Small tables with named rows and columns. After each table, cells are looked up by row and column.

lilage
columns: natapi, vuk, gefebu, pifu, dizove
fafu: [100, 47, 55, 228, 240]
piz: [71, 59, 47, 235, 232]
nugas: [222, 228, 240, 46, 53]
saroz: [89, 57, 46, 232, 232]
nanogod: [104, 56, 45, 219, 233]
radad: [239, 52, 49, 42, 239]
gezo: [80, 52, 47, 230, 233]
mani: [234, 232, 244, 46, 52]

mani, pifu => 46
piz, vuk => 59
fafu, vuk => 47
piz, pifu => 235
fafu, dizove => 240
saroz, natapi => 89
nanogod, vuk => 56
gezo, pifu => 230
mani, vuk => 232
piz, dizove => 232
nanogod, natapi => 104
mani, gefebu => 244

dilat:
	lomolo	gamufog	tegub	tup	ret	lobut	lut	dakobi	tomu
sez	138	144	85	116	140	149	143	93	120
nad	135	138	83	120	156	141	158	103	134
luk	130	120	98	135	180	125	178	125	160
lobed	154	86	161	172	159	145	118	85	101
tuzaso	148	122	130	140	133	153	115	85	97
futube	141	110	190	162	127	130	108	146	123
duz	140	151	92	113	125	154	129	90	108
misutuf	149	111	120	146	154	150	129	77	103
savolog	127	125	173	149	136	115	138	181	159
nef	161	43	150	197	218	139	151	60	110
lopevi	120	166	85	102	134	129	163	150	161
nogef	148	54	117	183	236	128	186	76	142

lobut of futube: 130
lobut of duz: 154
gamufog of futube: 110
tup of nad: 120
tomu of futube: 123
dakobi of nogef: 76
tomu of lobed: 101
dakobi of nad: 103
lut of tuzaso: 115
gamufog of tuzaso: 122
tup of tuzaso: 140
dakobi of nef: 60
gamufog of nef: 43
lomolo of tuzaso: 148
tomu of duz: 108
lut of misutuf: 129
dakobi of luk: 125
gamufog of nogef: 54
lobut of misutuf: 150
tup of lopevi: 102
Row with the largest tegub: futube

muze =
,toka,lum,lusozu,kur,vuki,meli,zogudop
tifuso,92,145,151,54,66,83,178
tuto,55,165,81,26,71,196,136
lop,151,155,139,174,172,109,114
gugerab,99,183,110,80,58,134,180
bevev,154,125,140,75,99,191,185
dobut,123,140,130,117,142,169,132

gugerab, lusozu -> 110
tuto, lum -> 165
tifuso, zogudop -> 178
gugerab, kur -> 80
tuto, meli -> 196
dobut, toka -> 123
dobut, vuki -> 142
tifuso, toka -> 92
lop, meli -> 109
gugerab, zogudop -> 180
bevev, lusozu -> 140
dobut, lum -> 140
bevev, kur -> 75
tuto, toka -> 55
lop, lum -> 155
dobut, zogudop -> 132
dobut, kur -> 117
tifuso, lum -> 145
tifuso, lusozu -> 151

somilef:
	vak	zotagok	pazel	tulef
kabife	35.630	83.949	22.074	53.145
mari	-23.792	32.163	-72.801	-57.484
vis	-19.774	79.137	-50.509	-48.768
zevog	-19.592	55.910	-60.738	-45.993
lun	-26.380	-22.132	11.765	-48.629
dav	-28.344	-61.865	-83.379	-39.172
zamogu	12.552	58.353	-14.252	17.027
norikav	12.299	79.657	-8.410	17.134
nes	-28.241	31.463	-17.904	1.677
diba	-12.078	-11.874	-29.152	-24.370
fekon	-19.124	30.378	-39.026	13.902
meref	-32.723	-22.781	-64.973	-36.935
vuf	-33.747	-23.099	-82.924	-27.613
nekigad	-19.421	82.090	-35.619	-5.928

pazel of mari is -72.801
zotagok of mari is 32.163
vak of kabife is 35.630
tulef of lun is -48.629
pazel of fekon is -39.026
vak of fekon is -19.124
vak of dav is -28.344
zotagok of dav is -61.865
vak of nekigad is -19.421
vak of vis is -19.774
Which row has the largest tulef? kabife

Table motum
,bosifir,pep,visak,zem,zigodib,pefirud,volug,kizuza
zerifen,10.03,9.26,96.73,7.98,8.78,12.71,12.48,92.24
mefif,14.65,8.82,94.70,8.89,8.89,8.24,11.52,96.01
pev,94.48,98.23,10.22,97.90,94.05,9.82,95.48,7.70
vek,96.07,88.99,8.87,92.71,95.25,95.32,92.25,9.62

pefirud of vek: 95.32
pefirud of mefif: 8.24
volug of vek: 92.25
zigodib of vek: 95.25
pefirud of zerifen: 12.71
zem of mefif: 8.89

gisol =
,vesonaz,tevu,bigos,non,geni,meke,kog
zufudov,46633,24862,50626,50199,48708,48928,34022
botosir,32569,64698,72785,29251,49815,66035,36306
bomuvuz,51013,24312,45891,29338,28727,26737,17429
lan,45717,30301,52066,37687,35468,29097,12924
toravur,59771,48686,36095,65440,40515,49136,53511
gol,52789,37841,50736,39166,43032,44772,58248
lifotes,49270,75812,58889,62451,37932,39061,31701
rasu,60926,61128,41192,76498,37195,72067,32369
libif,56526,43996,25568,73626,39258,20336,34661
gos,6423,31891,23020,13372,66765,56074,39559
vuruni,33777,67250,43553,40998,50506,25629,55258
nabo,46799,19326,40160,17790,42453,52416,59970
nase,42089,56581,33592,43569,46748,43520,60917

bigos of vuruni: 43553
vesonaz of nase: 42089
meke of vuruni: 25629
vesonaz of zufudov: 46633
vesonaz of bomuvuz: 51013
kog of nase: 60917
bigos of zufudov: 50626
non of gol: 39166
non of gos: 13372
bigos of libif: 25568
kog of botosir: 36306
geni of botosir: 49815

Table repe
cols = kedu, puzi, tov, gelum, lupizap, tar, vub, bos, nege
lebo: [65.60, 69.80, 66.52, 67.59, 70.17, 35.42, 34.97, 48.48, 82.02]
mut: [67.42, 66.22, 67.52, 69.21, 69.67, 50.41, 68.89, 52.11, 61.69]
vufafi: [72.00, 69.96, 68.06, 65.48, 65.92, 62.29, 24.30, 35.48, 53.18]
kel: [68.94, 71.57, 69.53, 72.12, 67.10, 47.93, 64.12, 38.45, 53.25]
peben: [67.97, 64.96, 68.10, 66.56, 71.39, 39.36, 35.38, 48.01, 66.64]
vum: [69.14, 68.22, 66.56, 72.50, 70.11, 19.18, 61.10, 41.63, 78.79]
favi: [69.48, 65.97, 70.31, 67.67, 67.83, 90.95, 96.16, 44.66, 61.28]
tok: [69.99, 71.22, 67.15, 66.07, 64.62, 19.06, 24.49, 43.53, 17.43]
panesu: [66.18, 64.55, 67.96, 65.93, 67.11, 56.11, 67.84, 56.99, 43.02]
rup: [70.56, 66.07, 72.45, 69.83, 68.08, 38.25, 55.51, 49.10, 65.25]
moduko: [67.50, 70.23, 69.02, 68.63, 67.68, 34.59, 46.47, 44.27, 42.56]

What is the tov of moduko in repe? 69.02
What is the nege of tok in repe? 17.43
What is the vub of panesu in repe? 67.84
What is the vub of kel in repe? 64.12
What is the tov of rup in repe? 72.45
What is the puzi of moduko in repe? 70.23
What is the tov of vum in repe? 66.56
What is the gelum of kel in repe? 72.12
What is the kedu of vufafi in repe? 72.00
What is the lupizap of peben in repe? 71.39
What is the lupizap of favi in repe? 67.83
What is the tar of panesu in repe? 56.11
What is the bos of favi in repe? 44.66
What is the puzi of panesu in repe? 64.55
What is the nege of lebo in repe? 82.02
What is the nege of moduko in repe? 42.56
What is the lupizap of panesu in repe? 67.11
What is the kedu of vum in repe? 69.14
What is the lupizap of kel in repe? 67.10

